In the data rows, 128 means zero.
Some points, each followed by its number:
[89, 125, 121, 102, 170, 132, 78, 125, 155, 61, 169, 142] 0
[123, 112, 142, 125, 137, 136, 170, 131, 124, 149, 112, 91] 1
[121, 106, 142, 122, 83, 124, 152, 141, 133, 159, 115, 72] 2
[129, 134, 132, 188, 117, 165, 190, 111, 129, 87, 141, 146] 3
[115, 116, 141, 116, 117, 109, 97, 137, 130, 132, 127, 122] 4
[129, 129, 124, 159, 108, 128, 128, 128, 132, 77, 154, 142] 5
[83, 135, 143, 111, 167, 143, 148, 59, 182, 238, 77, 98] 6
[120, 98, 151, 93, 63, 105, 155, 145, 132, 165, 114, 60] 7
[117, 145, 116, 104, 174, 129, 102, 110, 125, 49, 164, 194] 8
[100, 101, 146, 108, 126, 112, 78, 148, 131, 143, 116, 99] 9
[178, 158, 101, 138, 142, 150, 156, 136, 106, 153, 108, 147] 10
[142, 127, 141, 102, 167, 119, 110, 135, 137, 202, 100, 123] 11
[96, 128, 121, 108, 170, 113, 85, 118, 150, 55, 181, 170] 12
[113, 134, 134, 174, 130, 164, 189, 106, 118, 122, 113, 127] 13
[98, 102, 146, 96, 123, 103, 68, 148, 126, 151, 100, 93] 14
[143, 131, 126, 157, 130, 144, 152, 120, 126, 110, 142, 116] 15
[130, 128, 122, 200, 87, 148, 186, 124, 125, 119, 129, 102] 16
[111, 133, 130, 207, 149, 180, 206, 112, 135, 55, 159, 156] 17
[122, 125, 119, 133, 124, 126, 120, 156, 120, 92, 142, 118] 18
[119, 143, 118, 81, 118, 108, 98, 121, 117, 153, 108, 156] 19
New points follow, each followed by the numbers of its two nearest points above, looking only along the 3 directions in which the numbered points spread most, nearest first.
[147, 141, 111, 112, 145, 127, 111, 151, 112, 158, 103, 122] 19 4
[131, 153, 110, 218, 152, 174, 192, 88, 143, 13, 197, 185] 17 3
[177, 145, 114, 91, 166, 136, 116, 148, 107, 151, 101, 129] 19 11
[119, 105, 154, 101, 123, 125, 191, 141, 130, 142, 121, 58] 2 1
[112, 123, 140, 158, 157, 156, 194, 120, 126, 71, 140, 142] 3 15
[139, 107, 142, 114, 105, 114, 182, 137, 119, 137, 125, 76] 2 1
[174, 149, 100, 110, 122, 114, 80, 146, 104, 164, 108, 153] 19 4
[113, 134, 125, 165, 76, 138, 153, 98, 137, 110, 146, 126] 15 16
[188, 163, 98, 143, 154, 159, 182, 124, 112, 97, 155, 166] 3 15
[123, 136, 125, 196, 133, 170, 197, 116, 122, 88, 141, 165] 3 17
